In the data rows, 128 means zero.
Some points:
[122  91  88 132  82 157 133  79 188 109 118 125 108  60 239 155  94 125 143 119 194 133 173 222 131 171 176  99  81 137 186 146]
[ 56 137 139 105  97 140 145 118 123 134 158 113  60 113 115  86  89 101 146 125 184 113 128 116 112 150 125 104 156 120  97 155]
[157 145 173 131 145 179  95  60  89 195 108 138 147 178 122 169 140 148 134 136 142 134  99 202 131 113 120 107 176 182 106 156]
[118 124  70 130 114 180 131 128  79  99 145 106 131 159 142 128 138 119 162 148 167  25 144  69  98 109  66 102  86 100  99 156]
[153  85 195 114 111  71  70 151 165 186 150 111  60 172 111  68 109 152 148 164  81 147 156 140 115 146 161 185 169 130 110 132]
[131  90 119 114 140 159  77  95 112 160 131 135 147 118 147 125 165 157 121 175 149 110 181  95 112 142  58 125 103  91 106 120]
[ 65 143 102 147  59  80 128 107 183 128 141 115  58  71 114  43 109 141 166  68 175  85 160  57  70 139 114 132 192 129  29 148]
[176 218 125 108 214  83 126 210 126  94 107  98 134  42 137 208  32 131 184 114  90 141 115 145 127 110  52 193 160  58  71 160]
[123 148 143 122 151  88 107 118 158 139  82  99 217 143 106 122 173 132 152  82 198 144 102  96 105 181 171  53 144 137  43 131]
[129 157 171  63 125 116  65 103 125 133 148 142 113 165 101  86  92 150 139 196 136  73 121 127 206 139 159 149 126 119 144 150]
[131 205 104  77 167 114 134 255 125 170 137  71 144  58 135 193 105 160  84 123 144 108  84 174 160  61  37 141 141 102 134  93]
[119  75 137 154  80 151 173  81 137 136 124  71 101 144 191 177  80 117 171 182 149 121 130 116 163 158 143 177  80 157 186  56]
[177  93  47 144 131 123 160  65  99  84 150 136 127  87 129  70 186 138 108 122 137  88 100 160 151   3 104 121 134 132 115 100]
[140 121 158 145 221 118 188 130  86  98 141 185 113 165 103 140 138 133 180 106  68 145 125 159  90  89 113  83  75 161 178  54]
[123 206 134  51 147  75  91 136 115  75 161 146  80 150 120 119 127 138 103 168 146 122 118 148 138 154 126  56 117 131 150 118]
[184 103 101 166 100 115 129 108 144 152 158 116 161 116 172 128 220  82 190 167 139 105  75  88 180 121 153 115 111 168 135  93]
[ 89 176 163 131  89  85 141 127 129  98 119 124  79 161 109 101 113 105 164 144 132  91 141  25 106 131 151 126 161 102  91 146]
[ 82 100 149 158  90 114 130 166 181 153 117 132  80 132 217 164  85 125 156 137 108 154 149 151  70 157 209 160 149 129 188 166]
[ 99 202 161 108 202 103 159 147 189 125 122  97 239 143 119 153 202 104 158 145 255 165  51 104 166 234 166  79  97 105  27  75]
[123 144 158  76 121 132  99 128  82 130 110 145 105 140 108 130 156 122 117 125  93 137 125 124 118 126 125  88 165 161 145 215]
[135 165  89 166 136 109 125 176 154 140  53 169 204  44 126 215   7  72  49 120  85 118 156 115  99 157  56 174 148  83  57 166]
[193 123  73 165 149 151 186 189 144 101 109 104 177 255  33  87  29 255  63 196 193 113 134 165 161 101 244 235  66 120 120 155]
[112 164 182 122 147  88  96  84 154 111 141 169  89 161  71  66 122 107  80 144 131 120 114 136 192 131 124 122 171 142 100 155]
[141 150  70 101 131 108 129 134 121  89  98 114  80 141 133  86 170 130 151 123 144 120  80 126  63  86  76 113 133 129 114 138]
[187 184 148 142  67 255 181 180 163 236 163 115  91  91  65 111 162  46  67  56 129 134  89  95 112 159  80  99  99  97 172  43]
[ 62  59 119 187 153 134 255 131  79 109 149 163 167 176 113 149 156 102 149  92 117 110  84 152 163 121 148 116  75 174 184 104]
[ 96  74 139 141 188 123 155 114  78  76 149 198 121 157 121 134 137 112 148  90  68 126 175  86 140 119  77 111  85 103 177  45]
[119 174 145 132 113  30 155  76 154 109 137 170  76 120 109  90  95  86  80 157 120 133 104 124 194 125 138 101 195 157  98 174]
[ 75  75  89 181 118 107 201 133 168 127 141 149 136 152 163 151 135  71 178 118 117 140 100  87 110 130 135 126 119 192 139  89]
[201 124  85 146 160  58  89 100 163 110 130  93 136  75 204 133 169 105 162 103  95 161 118 142 155 115 166  95  75 161 150  86]
[110 149 152  63 118 147 137 103 104 123  99 130 106 145 100 118 141 174  95 153 158  85 125 128 117 142  94 109 126 123 147 178]
[228 151  62 168 164 133 184 117 162 110 125 119 137 198   0  82  47 197 109 177 190 213  82 170 133  76 242 164 111  96 106  82]
[ 97  47 107 201  68 107 112  98 186 126 129 114 112  65 160  38  87 147 161 124 121 144 196 122 116 161 189 187 165 130  96 176]
[ 82 158 111 121 123  92 107 255 130 120 159  14 148 101 115 240 181 148 144  27  47  76 100  68 171 172 122 174 142 139 175 175]
[108  99 186 132 120 143  50  86  74 197 105 132 180 134 124 117 128 156 145 121 128 181  78 180 102 117 137 145 161 111 141 176]
[137 104  68 158 109 140 152 122 111 142 169  91 135 148 186 113 215  78 155 160 132 117 114  94 198 100 166 135  97 168 132 107]
[152  63  95 185 163 164 130  89 160  78 183 129 175  85 143  74 136 211 168 117 157  88 169 180 213 120 171 125  61 102 109  50]
[175 110 106 119 143 123  69 105 115 139 142 150 126 160 150 135 176 149 122 166 115 124 154  52 163 125  73 149 106  97  76  90]
[111 155 126  96 122  54  87 116 128 104 151 179  73 110  81 120 158  98  82 134 111 127 134 106 171 181 219 100 168 130 106 164]
[118 152 132  93  83 141 105 123  59 183 105 122 187 163 127 112 192 162 106  97 118 126 139 163 159 113 136 128 130 137 105 163]
[105 176 186  70 107 143  91  94 118 121 132 144 122 140 118 105 123 100  98 172 160 113 160  79 211 178 146 123 147 136 116 130]
[121 101 170 121 131 172 115  89  63 177  90 169 178 160 128 158 176 142 131 109 134 122 115 149 109 121  99 112 182 151  87 170]
[ 89 117  55  69 144  48 138  91 172 114  74 167 150 151 161 130  60 113   5 155 125 134 160 159  84 136 168  80  95 178 201 161]
[ 84 109 152  98 113 108  97 131  90 165 143 109 102 183 112  93 146 170  90 160 107  99 138  96 138  97 110 108 156 139 131 150]
[143 149 128 166 136 165  88 127 145 130 102 141  96 159 153 107 170 139 164 150 117 153 152  63  48  97  74  93 138 104  94 156]
[116 136 124 127 125  85  88 103 107 147 122 165 142 173  81 111 163 146 129  85 109 120  91 142 124 104 128 160 174 138  87 218]
[136 126 160 139 104 178 121  66  69 194  91 148 174 115 140 147 133 116  98 112 132 152 116 168  99 118 103 132 144 161 115 192]
[143 118 124 120 150 141  66 111  74 137 128 148  99 135 152 145 147 129 146 188 120 147 136  75  92 120  48  80  97  80  85 109]
[110  64 133 125 164 116 124 114 143  86 125 163 160 100 136 106 150 121 162  93  93 135 167 145 145 162 111  79  52  99 139  61]
[138  47 126 137  96 158 142 116 181 125 121  89 122 105 209 132  93 149 206 139 149 145 162 168  83 181 151 128 100 132 178 127]
[167 121  85 101 102 105 147 139  98 103 156  83 102 207 160 151 175 113 162 167 145 119 101  43 114  48 102 146 130 118 116 126]
[110 190 201  45 121 161  71 108  93  96 157 108  41 145  94 117 131 132 182 190 144 152 106 108  74 176 146 125 145  96 108  99]
[139 206  46  78 157  94 162 234 118  97 128  59 105  43 138 221 127 155 108  79 100 144  83 190 152 110 111 185 128 130 187 198]
[103 107 103  98 123  97 128 101 196  89 126 128  95  73 177  98 126 108  74 140 144 108 197 187 169 137 159 114 127 127 172 162]
[ 74 106  70 150 115  21 180 103 191  90  81 212 171 165 138 103  98 145   0 130 157 116 139 142  32 121 104  63 166 147 141 173]
[ 77 142 146  84 127 171 123  95  64 115 156 136 121 145 130  86 120 166  87  99 114  97 139 178 107 146 135  99 154  91 133 181]
[117 207  96 113 162 171 178 225 113  88 100  75 148  34 138 208  40 146 155  92 128 117  80 155  81 119 100 185 149  67  60 164]
[115 153 136 125 108 157 154  70 106 180 125 136 166 107 114 116 188 112 154 131 133 128  92 173 126  96  85 140 187 159 109 174]
[118 151 172  73 122  87 105 113 125 112 153 157  97 158  88 101 105  96  64 115 122  81 128 125 176 167 162 118 162  96 148 141]
[245 147  59 124  83 208  74 193 115  89 120 110 124 139 108 125 113  72 134  35  34 137 123  80 153 169 223 122 129  74 190 144]
[ 40  77 175  92  87 201 144  95 112 119 107  99 100  83 178  65 109 174 107 144 176  74 168 138 150 191 100 130 129 137 103 112]
[176 165 146 188 153 131 119 125 140 207  83 122 240  65 140 243  70  36  22 137 125 139 185 113 168 169  42 170 168 120  59 135]
[125 134 102  94 122 194 139 104  98  69 162 119 127 148 146 159 143 119 120 157 155 102 123 108  85  92  80 102  87 120 108 156]
[186 169  74 124 151 107 184  66 135  89 167 122 118 121 202 136 196  86 134 193 125 130  56 148 118  22 105  87  79 165 146  93]
[110  46 177 194 203  84 113 141 145 112 147 179 135 169 117 137 138 151 169 101  62 157 169 113 113 104 111  97  70 118 132  66]
[ 52  89 129 158 179 124 231 132  82 116 130 182 161 150 117 143 139 117 184  87 113 139  93 134  79 113 140 111 112 188 179  90]
[161  67 136 181 157 107  99 108 169 113 122 115 136  83 143  87 175 157 176 121 140 167 161 152 111 102 164 117 105 105 144  87]
[223 153  78 186  58 223 162 175 167 181 132 131 147  62  47  50 149  80  27  16 101 122 140 101  89 150 139  96 117 149 173 117]
[ 95 119 129 168 156  90  80 255 194 167 151  64 117 136  74 154 140 248  99 110 166 140 116 173 187  87  91 205 164  97 105  93]
[ 97 168 164  82 121 133 114 120 109  80 147 142 110 122  97  97 111  76  77 150 160  79 144 115 203 179 167 127 123 133 131 121]
[174 161 177 146 144 182 113 191 113 135  83 106 156  30 158 202  17  79 134 139 116 134 161 114 127 170  64 216 172  58  18 132]
[145 154 170 142  94 122 197  64  95 155 110 138 133  81 104 125  63  53 212 146  47 137  74 128 190  52  98 210 223 184  83 122]
[135 154  77 153 106 103 120 137 122 114  89 114  98 188 161 156 160 127 139 136 153 131  78 136  42 113 107  88 100 120 115 144]
These points spread out most along one direction. Take the direction at right angles to it along which they spread out most. Go by this last direction. How many in every 100 of the points above lie lower along it than each point below? Round to a whole number. More than half of the points above lie lower than the first one.
[125  43 165 197 175  74  93 127 176 153 101 182 145 119 142 101 133 130 212 123  59 187 167 111  58 132 133  80  84 113 144  56] 89
[ 67  23 112 178  69 136 185 100 163 178 132 107 169 152 182 186 159  79 164 112 158 164 147  90 124 144 185 169 101 171 186 111] 93
[169 147 197  95 132 215 142 222 133 194 186 136  82  66  75 154 114 126  46  69 186 161 119 179  81 129  83  85 122 160 211  43] 66
[255 181  79 121 123 146  61 210  87  38 103  80 129 154  74 136 136 118 169  47   0 184 126 118 110 190 242 149 129  93 243 164] 73
[ 82  76 161 130 181 164 193 118  55  64 160 195 133 150 102 143 126 157 174 107  93 113 159 142 128 109 107 102  77 113 154  40] 86
[178  57 101 127  95 166 100  87 136 102 148  86 142  73 183 129 182 100 171 124 143 125 168 145 214 131 164 110  79 120 152 102] 89
[ 55 104 168 118  83 143 120 107 142 143 141 153 107 101 162  87  87 165 114 127 148 112 148  94 133 139 125 158 140 148 126 155] 25
[117 122 148 191 148 108  88 253 178 229 187  77 123 138  57 132 175 248  38 155 132 149 115 144 148  56  45 193 130 148 129  67] 66
[114 121 150 102 161 196 162 127  95  82  42 156 149 255 132 191  43 125  90 200 131 146 201 108 109 159 175 179  91 118 218 161] 41
[158 154 186 105 117  52  65 108 196 160 141 139  60 119 113  94  88 117 168 201 103 205 131 124  73 118 146 134 156 144 149 125] 25
[110 152 156 119  84 177 143  55  87 169  85 132 157  90 129 151 118 120 128  87 134 138  99 196 113 116 154 141 181 159 105 140] 37
